Each path below is one point turned by a fixed rotation once a step. After each direction that follows a path, write how fast that rotation turns it, in deg/step (0 if it stays still).
Each turn is a multiple of 5 degrees from 10 to 175, or 0.
Each row of a path follows its step; steps can be skipped.
Path 1:
step 0: [-17 -10 -23   8 -36  -9  22  35 -12 -18  12 -15  18 -18 -22 -18   6  -1
 -14  31  16  -1  12  23  -8   2 -20  -2 -13  36   0  -4   9 -12  52 -10
   7 -55  12   1  -8  24  18  -4  15  17   1  20  -7 -12  20]
step 2: [ -4   9  10  -4 -29  14  10  13  32 -14 -15  35 -17   6  12 -10  16   0
  -8  37  25  27   2  32  14  43  -2  -3  -6  18  -1 -29 -35  15  -7 -19
  18 -23   4 -18  15   2 -16 -10 -11   3  39  16 -25   1  24]
step 4: [-16  12  16  27  19 -10   4  21  -5  -5 -21  -6  46   7   2 -26   3  -5
 -14  -9  11   2  -6   0  33  31 -18 -18  23   6  34   2 -40 -23 -12  -3
  -3   1 -17 -25  15   9 -32  15  -3 -15  23  -4  13 -37  32]
step 5: [ 16  17  19 -27 -14  19   9   1  20 -29 -14  -6   4 -11   6 -15  -8  22
  20  24  10  -5  18   7  14  18  -8 -11  33   4   0 -11 -12 -71 -25 -23
   6  -4  23  14  32 -14 -11   0  27 -14  -5  14  27   2  14]
step 7: [ -3  34  -4  25  14  24  30  12 -52  -9  10 -12  -6 -28 -16  -9 -32 -24
 -21  16 -10   0   2  20  -2  17 -20 -13  22  16  15  -9   6 -16   2 -15
  14  -7  11  25  13  19  -1   8  22 -19 -11  47  -8 -29  20]
step 8: [-26 -22 -19  -3  -5   2  14  24  -5 -21 -25   3   2 -48 -27  33 -36   7
  -8   3  28  17  -1  16  29  27  11  -1 -16  16  -3   9  27 -23  15 -27
 -32 -22  19  12  14  -7  -9  13   9 -22  -7  11  -2  29  22]
step 9: [-55  15 -24  20  18  38  22 -11  13 -12   3  -7 -23   1 -13   6  -4 -21
 -23  45  10  14   5  -9  13  14  -5  -5 -22 -14   9 -28 -19   3 -10 -22
 -22 -18  29  -2  -2  13  24  -8 -40  -1  18  28   6   9  13]
step 11: [-39  20 -12  11 -11   7 -20  40  10   4  10   0  33   9  -5  -8  -2   8
   5 -12  36  -5  -6 -12   3   8  13  -8  17  33  13   3 -23 -39  43 -18
 -34 -20   3 -24  -2  -3  15 -15 -15  -1  38  27  19   7  14]
step 13: [  6 -18   0  13 -44   7 -27  22   0 -27 -27  15  13  23 -10  -9  10 -16
   1  31  28   5  23   6 -26  21 -10 -19  13   9   7 -24  -4 -37  -2  -8
   8  17  -3  -7  13 -33  13 -33  18   2   5  24 -20 -39  14]
step 14: [  8  12  20  -8  -6  30 -20  25 -41 -10  43  14  15   5 -24  17 -21 -24
 -23   3   5  -8  -5   1   2 -13   4  -3 -13  10  13 -16   4 -30   8 -36
   5   6   5 -11  17  -9 -46  -8   6   2  26  -1  22 -35  41]
step 15: [ -5  -3  11  -5 -26  15  26  14  -7  12 -39 -11   8 -25 -33   7 -22  -3
 -28  -1  21  18  -1   4   9  27 -21   0  22  18  31 -29  20 -13 -23   5
  10  -5   6   0  43   8  -1  14 -18   9   1 -19  -6 -24  46]
Directions:
[  6   6  -6   9  -4   2  -4   2   0  -1   2  14   1  11   8  -1   2   5
 -12   7  -8  -3   5   6  -7  -5  -4   2  -7  -4  -3  -3   4   2  -3   0
   2   8   9   0   0  -9   3   5   1  -1   5   4  -2   2   0] => 100
[  3   5  -3  12  -1   1   1   3   0  -4 -11   9   9  -3  -3  -3  -1  -6
   3   6   9   4  -3  -2  -4   3  -1  -3   2   2  -6  -2  -7   0   3  10
  -1   1 -13  -8  -6   4  11   4  -9  -1   5  -6  -5   2   3] => 160
[-1  5  4 -1 -4 -6  3  0 10  8  6 -5 13 -4 10 -6 -6  1 -6  5  6  1  6 -9
 -8 -1 -1  5  1 -1  1 12 -1 -6 -7 -3  2 -1 -8  7 -9 -4  0 -4  0 -4 -1  5
  3 -1 -1] => 55
[ -7   0   0  -4  -7   3   5  -3  -1   4   3  10  -6  -9 -10   2  -8 -10
  -5   3  -1  12  -1   2  -3   3   5   1 -11  -1   0   4   7  12  -2   2
   2   1  -6   5   5  -6  -4  -4   5  -2   5   1  -4  -3   8] => 55
[-3 -7  7 -2 -1  2 -3 -3 -7 -5 14  1  0  8  0  6 -7 -8 10 -3  3 -7  8  3
 -8  6 -9  7  1  4 -3 -1 -4  3 -2  5  0  0 -4 -1 -4  4 -4  9 -4  4  3 11
 -7  0 -2] => 100
[ -7   2  -5   8   6   4  -4  -7  -2  -6   0   0 -11  -5  -1   7  -4   1
  -4  -7  -3   0  -9  -2  -6   9  -9  -1   5  -6   0  11  -2  -5   1  -4
  -4   1  -2  -1  -5  -8   8  -3   3  -8   1   7   4   9  -3] => 25
Path 2:
step 0: [ 49   0  23 -44 -17  13   1 -28   2 -18  -4  -9 -17  20  11   6  29 -12
  -4 -12   6  53  -2   6   3  -1 -45  16   0  16 -18  12 -16  14  21   2
 -16 -32   3 -31   8 -20  -2  15   5  23   2  36  23   9 -34]
step 2: [-15  -8 -14 -14 -19 -14 -33  24   7  33  19 -24  33  21  37  22   8  16
  12 -20   2  18   3  18   0 -33  55  -1   5  16 -11 -33  17  10  26   6
 -17 -24  26  -4   1   0  29  10  10  30 -13   9  23  -6  27]
step 3: [ 25 -15   6 -22  16  18  -9  12   4  29  22 -11   0 -62  19   7  36  -3
  -3  14  -9   3  32 -18 -25  30  23  11  12 -33 -24 -14 -17  11 -15   6
  -3 -14   5   0  44  16  -6  -5  16 -38 -31  -1  24   1   8]
step 4: [ 30 -15   3  33 -18  28 -13 -18 -42 -17   1 -19 -19   0   7  13  26  17
  -1  22   3  15  27  12 -18 -18   3  17  15  18  12  -6 -23 -13 -31 -20
 -18  10  45 -33 -26 -16  10  27   8   0 -12 -44   1  31  -3]
step 7: [  8  -5  14 -25 -12  11  16 -30 -23  -9  42   5   6  13 -17   8 -28 -16
  14 -34  27  -3  28  24  -1  18 -14 -36  16   6 -16 -21   2  11 -24 -24
  -4  16   1   0  61 -18 -33  -3  38  -1  -3   9  21  13  10]
step 9: [ -3  14 -17  23  -7  11  12  16  -3  -2  24  13  11  -7  23  23  -6 -17
 -38 -15  16  26 -34  30  -5  -9 -22   7  57  -2  -5   8  60 -20  -2  27
  19 -21 -17  -9  12   8  34  13   4   2 -11  -8  30  14 -14]
step 10: [ -1 -17  -6  26 -35 -12  12  42  -5 -10 -46   9   0 -24  16  14  21 -11
  18  -8 -11  13 -12  14  21  60 -23   9   9  14  10  -6 -19  -2  14 -25
  22 -13  -6 -19  20  -5   3 -29  46 -25 -15  -3   6 -29  -8]
step 12: [ 19 -29  29  -1  52 -57 -10   1 -30  -6 -17  -6  25 -18  17  -8   1 -18
 -34   1   7  20   1 -50  15 -32   8  11 -14  21  -8   8  21  11  -1  -2
   0   1 -17   4  17 -14   0 -27  30  15 -28  10   6   3 -14]
step 13: [ 18 -16 -22  28  -4 -30 -17  14  11 -20   4  37  15  -3  33 -16  24 -16
 -25 -16 -22 -20  -4  24 -30  -6  15 -23   7  16   3   2 -20   4 -34  45
 -13  -6   4  18  -4  27   3  24  48  17   7   0 -17  34  15]
step 14: [  8  30 -18  -5  12 -41  29 -14 -22   7  18 -11  19 -37 -11  38  -2  13
   4 -29  -8 -13  33  -4  16  17  13 -28   5   1  38  -5 -31   4   9 -21
  17 -47  -7  -6  10  -6  25  34  24   0  -6 -23 -20   7  12]
step 15: [ 37 -14 -24 -11  10  15   2 -53 -28  14 -18   4   6 -10   3  25  38  -8
  17  15   6   5 -25  18  22 -12  15   3 -13 -10 -25 -11 -14 -27 -15  -7
  -1  22 -42  32  -6  27  27  24  -1 -20  -4 -18 -31 -22 -18]
Directions:
[  7   5   1   2   2  -5 -11   2   2  -1   2   0   4  -1  11   2  10  -1
   2  -3   5  -3  12 -11  -5  -5   9   4  -2  -9   6   3 -12  -3  -1  -1
   3   2   3   1  -4   4  10  -1   6   7  -3   3   1  -1  -3] => 35
[-2  5 -6  6  6  8  3 10  8  8 -3 -9 -1 -2  5  1  5 -3  1 -4  0 -5  2 -7
 -4  6 -9 -8  8 12 -2 -4  1  4  6 -5 -1  0  5 12  0  7 -1  4  5  4  1  8
 -1  2  1] => 100
[ 0 -5 -2 -9 -1  4 -1  9 -8 -5  8  1 -7  9 -4 -8  0  0 -5 -5  7 -7 -8 -4
  0  1  0 -3 -8  1 -9  2 -5 -1 12 -8 -3  2 -5 -1 -6  4 -1 -5  6  7 -9 -4
  1 -7  0] => 70
[  6  -1   7  10   7  -1  -6  -9  -2 -10   0  -5  -7  -1  -7  -3   2   3
  -4  10   4   4  -3  -4  -3  -7  -4  -8  -5   0  -2  -6   9   6   1  -2
  -1   5   4   1  -3   5   4   5   2   0   5   2   6  -2 -15] => 95
[ -9   7  11  -5   2  -3   9   3   0  -6   4  -7   6   2  -3   0   3 -13
  -4  -9   0  10   2  -6   1  -5   3  -7   8   1   3  -4  -7   6   4  -3
  -5   2  -6  -5   6  -8   5   4  -5  -6  -1   0   5  -2  -3] => 155
[ -2  -1   4   1  -5   1   5   4   3  -1   2   0   1   0   1  -8  -4   1
  -2   7  -3  -1   0   0   6 -12  -4  14   5   3   4   9  -3   9  -1  -6
   0   2  13   6   4   8   3  -4   4 -11  -9  -3  -4  -3  -5] => 55
